One turning vector, and how many ticks it has turned
The counts run from 0 to 749.
[ 12  13  31 -19   1   6  39  -3  12  -6  31  10 -22 -17  22   0  -9  10
  17 -20  21   6 -44 -24 -16 -31  -7  -1   1 -20  -4  -3  25   7   0 -39
 -27 -31  -7  11 -29 -14  28  15  -8   0  -7  -2 -42  34  31 -10 -36  10
   5  12   8  -5  21 -12  -1 -17   5  -6  -8 -16] => 458
[ 38 -10 -17 -35  -9  -5  39  10   5   8 -10   2  13 -20  -6 -14  25 -18
  17  37 -12  -4  18  28   2   3  -3 -18 -18 -13  15   8   4   1   5 -31
 -15   1  21  -4  10  -4   1  12 -33  -9  -7 -34  10  20  11 -29 -25  22
  21  45  26   2  32 -28 -31  16 -26   9  -8 -19] => 698
[ 19  20  27  -5  25  -9   6 -14 -13   8 -32  14   0  21  19  -8  -8   9
   1 -16  -1 -26   3  -5 -33 -28  25 -23 -23 -38  -9  15  -6 -13 -17  25
   9  -2   4  -7 -27  -3   9  22 -12  16 -31  24 -34  33   7  -6 -17 -29
 -17   6 -18  19 -18  -2  25 -35  29  -5   0  -8] => 242
[  9   9   9 -11  29   0  -1  11  -8  30  -9 -11  11  22   3   0  -8  10
   7 -13 -27 -21   6 -22 -12 -17  -8  -4   7  -9 -17  -9 -22  -6 -33  18
  22   8  -3 -21 -20  -3  17   0   0  20 -43  37 -44  20 -23   3  -9 -32
   9   6 -30  39 -12 -24  27 -27  23  -8  12 -22] => 25
[ 29 -22   4 -56   0  -1  19 -26  17  -4  10 -10   7  -4  29  -3  -5  -8
  30   6  14   6   0  17 -17 -21  -4  11 -30 -16 -21 -15 -15  -7 -20  -5
   3   8   8   1 -22 -17  16  18  -6  -6 -25 -14 -33   7   5 -34 -36   9
  29  22  11  -7  32 -31   8 -16 -16  13  -9 -25] => 30
[ 19 -29   2 -28   2  21  11   4   6  10  -8  32 -18  24  27  11  18  23
  18  14  10   3   2  -1 -52 -13   5  17 -10 -24  -3   9 -27  -7 -19   0
  -3   1  28   2 -24  -3   8  24 -36  11 -32  -2 -18   3   6 -31 -20  11
  -4  26   7  13  -7 -28   9 -11  -7   2   3 -12] => 616
[ 30  47 -17 -47  -4   1  -1 -21   3  13  11 -15  12 -27  -5  -7  -3 -19
  15 -14  38 -14 -13 -14   1  22  -1  13 -31 -24   8  24   5 -17   4  10
  22 -30 -19   3   7  -6  22 -20 -30 -16 -14   1 -30 -22  10 -12  -3  -1
   6  48   9  18   6 -11  -2 -14   2  10   3  13] => 95
[ 30  17  26  -7   3  -1  17  -7  -1  23 -11  11  -5  22  20  15 -13   9
   2 -17 -13  -2   5 -39 -24 -26 -10  20 -22 -33 -11  -4  -1 -10 -13 -12
  31   6  -4  -1 -34  -6  19   1 -14   1 -34   8 -58  29  27 -31 -22 -17
  11  14 -20  -1  12 -29  14 -30   3   4  17 -11] => 677
[  0  62  -1   3 -18   6  -1 -29  17   4  -5 -37  23  -1   7  12  10   2
   8  12 -10 -28  20 -30   8  20   0 -39   6 -48  26  20   3 -11 -26  10
  16  -6  28  14  27 -16 -15 -19 -12  -5  -2  -4  14 -20  12  13   7  14
 -23  13   9  13  11 -23  -2 -10  11   4 -23  14] => 432
[ 30  15  31 -18  22  24  34  23 -11  -1   4  12 -23 -29  -6 -17  15 -25
  21  22  24  -2 -27   1 -10  -8  26 -16 -16  -3  30   1  -5  19 -17 -25
 -35   3 -11 -22   2 -14  20  20  -4   4   0   6 -12  21   5 -26 -23  19
  -3  20  24   5  30  25 -26  36   8  19 -20  -5] => 15
[ 18  20   7  17  15  -2  49 -12  -3   1 -36   9   3   5  13 -24  -2 -30
  24 -12 -11 -21   5  10  -9 -28  -3 -25 -17 -22   4  11  33  -7  11  -6
  19  -6 -14   0 -10   6 -11  35   0  17  28   2 -19  -6  36 -13 -19  20
  17   8  26   6  16   3 -26  29  -1  -7 -16 -13] => 225
[ 22  30   1 -21  -6   5  30   3   4   7 -28  -1  -5  -9  15   7 -11   3
 -17  10 -35 -28   2 -27  -2   4 -32 -19  -1 -28 -17   0  -7  14  10 -31
  17  -2   3 -13   3  16   6 -27 -17   5  -8 -19   2  32  21 -24 -14  -6
 -12  16 -12   3  19 -54 -24   1   2   6  -9 -29] => 136
[ 23  -7  41  -8  13  25  16  19  -6  -5 -32  10  -8  46   9   4  10  -5
  15  44 -13   4  17   2 -15  -5  16 -18   3 -12  15  -6 -31  18 -44  -6
 -11  31  13 -12 -13   0  10  -4  12  22 -27   5 -10  10  -7 -23 -14   2
 -11  -9  -1 -10  32 -15 -13  22   0  15 -14 -18] => 219
[ 19 -16  -3 -51 -12  -3   6  -5  40  -1  -3 -55  27  14  -6   9 -14  15
  13  -5  -3   0   0 -13   6 -15   9  -3  13 -15  -5 -31   5   9 -30  12
  -9  20 -12  17  24 -24  -8  -2  -4   5 -35   3 -33   5 -26  -2 -20  17
  23  -1 -14 -15 -11 -32  25 -23   5  22  -6  17] => 326
[ 27  22  12  16  10  17  18 -18   2   9  12  11  -1 -12   5  10  38 -12
   9  18 -16 -12  -4  -4 -21 -25   9  -7   3 -22  30  15   3  -5 -24 -30
  -5  -6  29  -8 -21 -31   7  28 -12  20  -7  -2 -11  56  26 -15 -17  -3
  -9  25   0  18  43  -5   5 -18  12  -7  -7  -8] => 383
[ 36  -4  -3   4  30  -1 -28   0   1   0 -10 -33   6  14 -30 -28 -20 -25
   7  16  -3  -4  25  15  15 -16  40 -44  25 -10  16  -2  12   8 -10  17
 -24  27   8  -1  -4 -16   5  -8  23   9 -36 -14  -9  33   3  17 -10   4
   3  13   3  -6 -16 -11  -3 -14   6  35 -43   3] => 273
[  6  30  -9   3   5  15  37  -8  13  -9 -18   4 -24 -26   2 -20   0 -15
  -7   2 -14 -23 -13 -30 -16 -14   1 -31  -5 -27   1  11  27   2  15 -28
  -8  -2  17  -2   7  -8   3   6 -16   8   7 -37   7  57  57  10  -3  32
 -22  20  24 -10  -8 -13 -25  11  11  14 -29   2] => 638
[ 17  10  12   7 -12   9  28   3  21   2 -26  -7  19   7  -5   4  20  10
  -3  20 -48 -24  29 -13   4 -25 -12 -31  23 -29  14 -22  32  11  -9 -16
  -9  31   7 -11  19 -33 -21   5 -17   7  -9 -23   8  61  -5 -10 -14 -12
   0   3  -7  -8   3 -30   3   3  16  11  -9  23] => 625
[ 48 -13  -7 -50  11   1  16 -14   7   7 -23  -5  -8 -18  -1 -13  27  -1
  -3  41  12 -28  22  -4 -17  11  21 -18 -41 -40 -15   7 -25   0  -2   3
 -17  -1   6  -7  15   1  19  19 -52  -9 -23  -2  -3  20 -24 -29  -8 -17
   2  -4   3   2  -7 -11   5 -32   5  20  -2 -22] => 542
[ 24  47   0  10   8   3   0 -31  -1   8 -41 -22  30  21   3   1 -11  -8
   5  12 -23 -26  43  -5   1   3   1 -45  -7 -47   4  22  -4 -16 -13  24
  51 -21  -6   7   9   8   0 -29 -13  -2  -8   6  -5 -13   6 -10  -6 -18
 -18  16  -6  17   1 -32 -11   1  22  14 -20  -7] => 431
[  6  -8  12 -53   3   9  -5   9 -11  -5 -23   6  14   3  -2 -30  -5   6
  -7  -1   9 -25   7  19  -4  -4   2 -60  -5 -34 -11  -3  20   6  14  28
 -23  -9 -20  -3  24   6  12   9 -30  -6 -27   5  -6   3 -46   6   2 -20
 -18  -7  22  10 -29   2  22 -22  14   5   1  23] => 258
[  9  31  20   5  10   7  17  24  -2  34  20 -17   6   6   0  -3   7  -1
  17   0 -21   2  -5 -35 -12 -14   4 -19  34  -4  34  15   6  12 -31 -21
 -14 -15  -2  13 -24 -13   1 -22   1  15 -30   4 -27  22 -21   8 -25 -20
  -7   4   0  18   0 -23  21 -21  35   5 -17  12] => 679
[ 21   3  -1 -40  -3 -15  12  17 -11 -11 -32   5  29 -13 -18 -26 -19  -8
 -21  10  -8 -24  15   0  38  -6 -16 -45 -13 -26 -16 -17   5  28  25   2
  -9   5 -15  -2  17   6  22  -6 -13  -6 -31 -20  -2  47 -11  -8   4 -32
  -4   7 -12  -6   1 -11  -8 -11   6  20  -2  -2] => 197
[ 20 -18   7 -19  43  10  37  -7  15  13 -16 -38 -23  -2  15 -40  -4  -7
   5 -12  -3 -19 -14  13 -39 -36  26  -8 -30 -13 -24 -19  -2  -1 -28  -6
 -16  32 -19 -16  -6  -5   6  27   3  18  -6   3 -21  16   3   4 -33   9
  10  -1   8   1 -18  -1   3   9  -2  23 -33  -4] => 466
[  8  11  16  -7  18   9  15  55 -12  22 -20  29 -12   9  -8 -11 -18   4
  -7  11 -39 -19 -16 -43   3   0   2 -43  26 -14   0  -2   5  27   8  -6
 -22  -1  -3 -15  -3  24  18 -23 -21  23 -26 -11 -14  36 -11   4  -8 -20
 -22  -7  -1  27 -26 -20  -9   3  21   7 -16  -7] => 565
[ 18   0  -5 -13 -24 -14 -11  -9  26   0  -8 -35  19  18  -9   1 -45 -11
   1 -29  20  -8   7 -24  -5  -9   2  -1  31 -24   2 -22  24  14  -8   3
   2  32   1  16  23 -17  -5 -18   8  -1 -40 -21 -24  25  13  12  -3  18
  -6  11 -14 -19   7 -13  -5  -9  10  34  -7  27] => 199
[ 20  26  10 -32  11   8  40  20  -7   0 -16   0  11 -10  13 -40   4 -31
  41  -9  25   2 -27   2   1  14  -5 -26  -9   3  32   9  -3  10  -5 -12
   2 -10 -34  -1   5  11   9   5 -19  11  23   0  -6 -25  -6 -19 -15  20
   9  25  27  28  13   7 -41  36  -7  -7  -7  -5] => 299
[ -3  26  21 -32   2  -1   3 -14  12  -9 -12 -31  20  24  28 -20 -45  -8
  32 -30  16  -2 -19  -3 -12  11 -11 -18   9 -24 -14  -9  -2   3 -10  26
  20  -7 -38  14   2  20   7 -22   2   7 -18   9 -38 -52  -9  11  -4  26
  -3  -1   4   3  -3 -30 -12  17   8  15 -17   9] => 725
[ 27  11  10 -37   2  14 -16  -6  33  -3  -3 -17  13  19  -5   9   0   3
  20  38   3 -11   9 -43   7  29  12 -23  -9 -39   5   7  -5   5 -27  14
  -5 -11  -1   9  23  -8   4 -21 -15  -6 -17 -11 -23 -33  -2 -13  -1  27
 -11  14  14 -21   4 -36 -21  -3   0  29  -5 -10] => 506
[  7   6 -19  -3 -11  20  44 -19   9  15 -17 -23 -14  11  23  15  17  -5
   7 -19 -14  -2  16  22 -56 -28 -15  24  -3 -12   9   1  -1 -13 -28 -16
  28  29  21   8   8 -12 -15  23 -24  16 -11  -7  15  21   6 -12 -15  26
   9  26  -4  16  25 -32  -3  20  -1   2   2  16] => 690
[  8  21  14 -13   2  10  20   5 -24  10 -17  18   5  25 -10 -19 -25 -36
  51 -20  28   4 -13  11 -18  16 -11  24  18  11  36   9 -17   0  -9  15
  19  14   2   4  -6  -1  12  13   2  15 -33  36 -20   8  -9 -11  -7   7
   9  38  -8  39  39  16 -17   2  -7 -15  16  -2] => 13
[-11   6 -10 -27 -10   6  28   6  22   7   4 -13   4   8  41  -7 -18  10
  29 -62  11  -6 -27 -17 -26 -38 -27  12  20  -7  -8  -6   9 -12   4  -2
  19 -18  -8  25   7   5  -9   0 -15  12 -19  -5 -20 -21  14   8 -22  33
  20  14   8  18 -21 -36   4 -11   3 -24   2  27] => 471
[ 29   4  39 -21  -3   7  44  16  24   5  -4   2  21   1   3  18  26   5
  17  40 -20 -14 -13 -20  24  -3  -6 -28   3 -29  21 -18  29  27 -22 -34
  -9  10 -17  -2  -3 -27   9  -7 -10   6  16 -13 -26  22   7 -24 -22  16
   4 -17   0 -21  46 -38 -10  23   8  18   1  -4] => 662
[ 28 -26   4 -15 -10  -1  26  11  35  -5 -16   2   3  18 -13  -8 -27  -5
  -5   6 -20   8  12   0   2 -31   7  11  -4 -15  -4 -24  24  10  -3 -15
 -16  42  -4  -7  -6 -23  -3  13   0   6 -36 -26 -18  47  31 -21 -29  27
  28  10  -6 -33  19 -33  -9   2  -8  32   0   0] => 121
[ 26  33  16  -4  31   1  30 -19 -19  21 -20  -3   8 -14  17   4  19   5
   0   2 -39 -26  16 -14 -12 -21 -12 -32 -30 -36  -6  15   1  -7  -2  -9
  21 -32   7  -3 -35 -26   7   8 -14   3  -6  -2  -7  47   7 -13 -18 -45
   5   7 -10  37   7 -27  20 -28  20  -4  -7 -18] => 99
[-22  34  13 -27  -3  23  -4  23   8   5   2  -3 -20   8   6 -13  -8   5
  23  -2  26  -4 -26 -51 -14  21  -1 -28  34  -4  11   9 -15  11  -6  12
 -22 -27   5   8  19  22  20 -36 -20  13 -32   2 -13 -14  -6  19   0  17
 -34   3  10  26 -32 -20 -16  -9   4   3 -16  18] => 282
[ -1  15  -7  -6 -37  16   1   3  16  -5  14  15  13  -4  -3  13  -4  -1
  10  -2  22   8  -4 -14  -9   8 -10  -2  43  -6  25   8  16   7   8  -1
 -26   1  19  30  14 -26  -4 -19 -21   2 -53 -33  -9  25   3   4  -3  25
 -21  43   4  -8  28  -9  -4  -9   2   6  -2  33] => 125
